One vector is turned by the same rotation once a tick. Each row is the vector after some number of ticks, and that number follows the row.
The counts run from 0 to 660.
[  1.4  -9.5   6.2  -0.7 -25.9  30.1 -22.2 -22.2  31.7 -17.6  -8.6   6.3
  -7.7   5.7  -4.0  -8.9 -10.3 -17.7 -16.5  56.1  -9.9  -8.6  -6.7  -7.7
  -8.9 -16.3  -0.8  15.1 -41.6  16.8  12.1  18.1 -46.4]  82
[  8.5 -16.5  12.9  10.0 -11.8  21.4 -18.6  -6.4   2.8  -9.4 -22.5   7.2
  -6.7   9.4 -14.3 -10.1 -24.1   7.1 -28.0  31.3 -19.1  18.6   2.0  -7.4
 -21.1 -21.6  -5.5  12.4 -46.4   2.3   0.6   3.1 -55.5]  81
[ -5.6   3.9 -10.9 -30.5  -4.0  -1.1 -28.5  -8.6  -2.7  38.9  24.3  42.4
 -26.6 -16.3  -2.7   1.0 -29.8  -0.1 -27.9  21.4  15.6   4.5   5.9 -18.0
   9.5   3.2  -9.4   3.9  -4.7  14.7  16.5 -26.2 -15.3]  553
[ -9.6  -0.8   8.6  -8.4  19.8  -6.6 -11.2 -35.5 -14.9  34.0  -8.2   8.0
 -16.2 -24.0   0.9  -5.6   0.6  33.1  -9.3  -2.1 -22.0  40.9 -26.1   4.1
  11.0   8.3  15.4 -23.0   4.5  -3.2 -36.2 -28.0   2.1]  580
[-38.1 -27.1   6.6  -4.1  -9.9   3.1  -5.7  16.7  16.5  -5.9  23.0   6.2
  -9.7   2.2  -9.1  19.0  30.0  18.7  -6.7  -2.3  -7.3   6.7  -3.9 -11.3
 -36.3  -4.3  11.6   9.5 -42.7  14.4  -8.1   8.6 -52.9]  161
[ -7.3 -20.1  -8.9  25.1   8.2  -2.6   4.2 -25.5   1.4  20.6 -22.8 -45.1
  24.3 -12.6 -24.7   2.1  16.5  31.4   5.4  21.1 -26.7  28.9  -9.2  11.1
  -3.3  -3.3  15.4 -21.3  22.5  -0.1 -36.8   9.9  -6.5]  351
[-36.8 -17.5  -9.9 -16.2  -0.5 -10.2  16.0 -19.2  -5.5  18.5  14.0   6.8
 -13.0  -4.7  -2.5  12.8  37.1  33.4 -34.6  30.6 -19.5  19.8 -13.0  13.2
  -6.0  26.8   4.9 -22.6  19.1 -13.0 -26.6   2.6 -20.2]  271
[ -3.7 -18.5 -16.5  21.5  11.7   2.7  -4.4 -17.4 -31.0  30.6 -25.5 -18.1
   7.1  -1.1 -41.4  12.7 -20.4  28.4 -16.1  31.4  -5.4  33.8  -3.3  19.5
   2.9   2.4 -20.5   5.6  31.3 -23.2 -20.7   0.5 -12.6]  336
[-37.0 -19.1  -8.3  14.2  28.3   9.3  -6.7   3.6  -5.3  16.5 -15.1  -4.1
 -14.9   6.4 -23.0  14.7   6.6  31.2  -7.9  12.2 -15.9  34.7 -11.9 -17.5
  -1.7 -10.4 -17.2  53.0 -23.5 -13.0   9.2  -3.5 -23.0]  109
[-28.3  -3.8 -13.5  -0.1  18.9  10.8   0.7 -26.5   9.5   2.2 -24.7 -43.9
 -13.6 -21.1  -0.2  14.7  35.1  30.3  31.1 -18.1 -30.8  15.6 -19.6 -13.5
  -3.6 -22.2   3.3   2.2  -2.8   2.8 -15.9  -5.8 -22.2]  433
[ 20.0  -1.8  18.4 -21.0 -20.6   3.0 -19.4 -23.9 -36.5  18.3 -10.4  19.2
 -17.7 -24.0  13.0 -10.4 -11.3  -4.6 -10.0  22.4  -5.8   1.4 -14.8  14.9
 -17.6   1.4  -4.5 -40.6  13.7   8.5 -41.2  -8.9 -33.8]  265
[-21.5   6.0 -10.7  -3.4   0.3   9.7  -7.2 -61.2  58.7  -8.5  -2.0 -35.1
  10.7   5.2  -7.7   9.1   5.9  13.0   1.0  24.2 -17.5   5.0 -20.1  -9.6
  25.6   7.8  -8.0  15.1  -1.6  20.4  -7.1  -0.6 -21.5]  90
[-42.9 -21.9 -18.5 -21.1  18.1   4.5   0.5  -6.4 -23.3  27.4   9.3  25.1
 -33.6 -24.3   3.8  15.7  30.4  39.6 -19.5  16.1 -28.9  22.1  -6.6 -11.4
   4.2  12.9   6.2  15.6   5.0 -12.5  -4.6 -23.4  -3.3]  550
[-23.4 -36.8 -14.9  22.0   0.1  10.3  -9.7  13.7  -2.8   5.3 -14.4   0.0
  -2.3  17.8 -29.7  19.5   9.8   9.8 -26.9  54.5 -16.3  18.2   2.4  -0.1
 -14.2 -18.5   2.4  26.8 -19.0  -9.3  17.9  34.0 -25.9]  373
[  0.2   2.7 -26.7  -8.5  -3.5   8.0   1.7 -54.4  31.3  20.1 -14.7 -31.8
   0.7 -28.2   8.6   0.3   6.2  10.2   1.7  30.4 -23.0   0.5  -7.2 -11.5
  34.3  -5.6   3.0 -20.6  35.1   4.0  -7.5  -0.4   8.0]  24
[-10.5  -3.5  -0.3  23.2  17.4  -3.1   2.4 -32.8  15.9  22.0 -31.0 -24.4
  13.8   0.2 -29.6   2.0  -1.9  40.5 -19.5  16.7 -29.0  39.0 -18.0   1.4
  12.7  -7.4   7.5 -17.6  -9.1 -11.0 -35.6  -1.0 -17.2]  352
[  4.3 -46.6  10.6  28.9 -14.0   6.4 -26.0   5.8   4.4  23.7 -11.7 -21.5
  40.6   1.1 -15.5 -13.6 -29.2 -15.8 -25.6  35.7   1.7  17.4  23.6  -8.2
 -27.1  -8.6  -6.7 -11.0  -9.6   3.3  -7.8  17.2 -25.4]  49
[ 18.4  23.4  -6.0   1.3  12.9  -2.1 -38.1 -42.3 -12.9  33.2 -21.8  -2.3
  -3.4  -8.8 -23.3  -6.4 -24.4 -16.3   8.7  31.1   8.3  10.9 -17.4  12.5
  19.2   7.4 -15.2  -4.1  30.9  13.4 -10.3  -7.6   8.5]  627
[ -3.0 -14.0  14.5   7.6  -2.0  -0.1   5.6 -17.9 -35.6  31.1 -37.0 -21.1
   6.6  -1.3   5.2  -2.3  -3.4  14.7 -25.7  37.5 -11.1  31.9  -9.4  21.1
 -15.4   9.9 -38.9 -10.9  26.2 -13.9 -42.3  -2.4  -9.5]  6
[  6.6  14.4  29.4  -3.9 -10.2  17.3 -15.5 -25.0   6.4 -10.8 -37.9 -18.3
 -13.7  18.9  10.1  -0.5  12.1 -17.1  -3.9  33.1 -10.7  -6.0 -27.1   5.7
 -16.5 -16.4 -29.3  19.1 -28.9  16.4  -7.7  16.9 -40.6]  412
[-10.4 -24.0  -8.4   4.1  16.2  -6.9 -12.3 -17.0 -24.3  49.1  -6.7 -32.3
   6.9 -29.3  10.4   4.9  19.1   4.1  15.6   8.7 -13.7  11.9  -1.9   2.8
   1.2   9.8   9.6 -25.5  42.1  -1.4 -28.5  -3.7  26.3]  284
[  3.2   5.3 -11.2   1.3 -13.0  26.2 -33.8  -9.0  16.0   9.2  -8.2  12.7
 -14.9   0.9 -30.0   3.1 -36.1   8.7   3.9  11.8  16.4   6.8  -1.0 -15.6
   1.0 -29.8 -17.7  30.2 -23.4  23.4  19.0  -2.8 -48.9]  112
[ -7.5  15.6   5.0 -19.3   2.9   2.3   1.3 -45.9  -7.3   3.4  -5.9  14.5
 -19.4  -1.4  -3.5   8.6   4.5  10.0 -31.2  56.3 -18.4   6.1 -27.7  11.0
  21.1  16.9 -19.5 -10.1  18.7  -3.9 -27.6  -5.5 -18.5]  302
[-28.9 -15.0   7.8 -17.5   5.1  -9.6   1.7 -20.4 -15.2  18.1  12.7  25.0
  -4.9   2.3   2.0   5.1   4.1  40.3 -33.8  18.2 -14.8  32.2 -21.8  11.0
   3.1  35.0 -11.6 -11.3  -0.5  -3.9 -36.0 -19.4 -26.0]  565
[ -0.2  -6.8   0.6 -34.9 -19.9  20.4 -25.7  -6.2  -1.1  22.5   3.2   4.7
 -24.9 -45.4  34.9  -6.4   0.2 -12.1  12.6 -11.4  -4.6 -19.4  -4.7 -23.5
 -20.8 -29.0  14.5 -15.9  -9.4  28.0  -0.9 -17.5 -19.5]  508
[  8.3 -16.0 -13.2 -13.0 -35.6  15.4  -2.7 -23.6  29.9   5.2   0.1   4.4
  -3.2 -21.6  15.4   4.2  -6.8  -7.9 -25.5  48.6 -20.9 -22.0   4.7  -6.6
  -4.0 -14.7  25.7 -46.2 -10.6   8.8  -0.6  26.1 -23.2]  16
[-33.5 -27.6   5.0  -4.3  16.6 -21.3 -29.1  29.8 -11.4  54.1  10.6  22.0
 -15.2 -10.5   9.7   0.6  11.5  -5.7 -17.8 -11.9   7.0  24.8  11.0 -23.3
 -25.7 -10.8  12.6   1.6 -28.3   9.8   6.9 -14.1  -4.9]  211
[-13.6   7.5  10.0  18.3   8.3  -6.9 -23.6 -23.2   8.8  17.6 -24.5 -47.4
  29.6  24.0 -16.1   0.8 -14.6  -8.3   9.3   6.0  24.2  16.9  -6.1   3.3
  -5.6   0.9 -54.9  19.9  10.2  20.3 -19.2   0.7 -23.2]  415
[-18.1 -11.1  -3.2 -32.9 -30.9  10.9 -12.0   9.4 -17.7   3.3  23.9  34.5
 -37.6 -19.5  15.2   8.5  19.6   2.1 -22.0  25.3  -6.3 -21.7  -3.2   2.2
 -29.3  -3.5   6.9 -14.1 -14.2   8.9  -7.7   5.2 -47.9]  228
[-26.4  12.7 -10.5 -17.0   3.2 -32.5 -11.5 -27.9  11.7  44.3  28.6   0.9
   9.1  -4.5  -1.2  10.0 -16.0  15.7 -10.5  -4.2  25.8  11.7   1.2  -8.8
  11.4  26.2 -21.7 -27.0  23.5  14.1 -24.6 -21.6  -9.3]  238
[ 14.9 -14.9  10.1   3.7  -7.9 -10.0 -24.4 -11.5  22.9  40.5 -15.6 -15.5
  28.0  -2.4  18.9 -16.2 -29.5 -38.4 -28.8  38.2   6.1   5.0  14.0 -11.6
  -3.1 -10.3  -5.8 -34.8   0.7  15.5  -6.7   7.5   2.8]  18
[ 14.6  -4.9   5.9  -7.8 -21.5  -7.2 -28.3 -24.9  21.4  18.6  22.0  37.4
  -2.8   1.2 -20.4 -13.3 -29.1 -15.3 -37.2  48.1   3.6   2.2   1.3   3.8
  -4.2   3.3  10.4 -25.5 -21.3  15.4  -8.3   6.5 -27.0]  604
[ -2.6 -26.2  31.5   9.2   4.8 -24.3 -22.1  -8.8 -14.4  33.6  -6.5  -4.5
  21.5   1.9   0.0 -22.9  11.1 -15.0 -19.4  29.8 -14.2  35.4 -12.0   8.8
 -25.8  16.3  16.5 -20.8 -12.5   7.0 -33.3   3.4   5.3]  608
[ -2.0 -47.7 -23.1  26.5  -1.8  11.8 -24.3  13.2  -5.1  37.1 -17.8 -23.3
  13.4 -26.1 -15.8   0.1 -16.4   5.9  -4.1  19.5 -16.1  14.1  21.2 -21.2
 -13.4 -35.6  22.9   8.3  -7.4  -2.6  11.3  14.4  -3.4]  64
[  1.6  -7.4   0.6  -3.1  -5.8  11.2 -27.2 -20.3  53.7  16.0 -15.2  -2.8
  -5.5  -1.0   2.1  -8.1 -22.2  -8.5 -14.5  20.4 -10.4   8.1  -5.1 -32.1
   7.0 -33.2  12.8   6.3 -51.2  25.7  17.6  -0.3 -23.0]  97
[-16.0 -14.7   2.4 -12.2   8.7 -17.1 -15.0 -27.5  -2.3  45.3   2.6 -21.3
  12.4 -14.3  17.1   2.2  21.2 -25.2   2.1  35.4  -8.0  -2.7  -6.1  -1.0
  14.2  18.0   2.4 -17.0  35.2   8.6  -7.1   5.7  32.2]  283
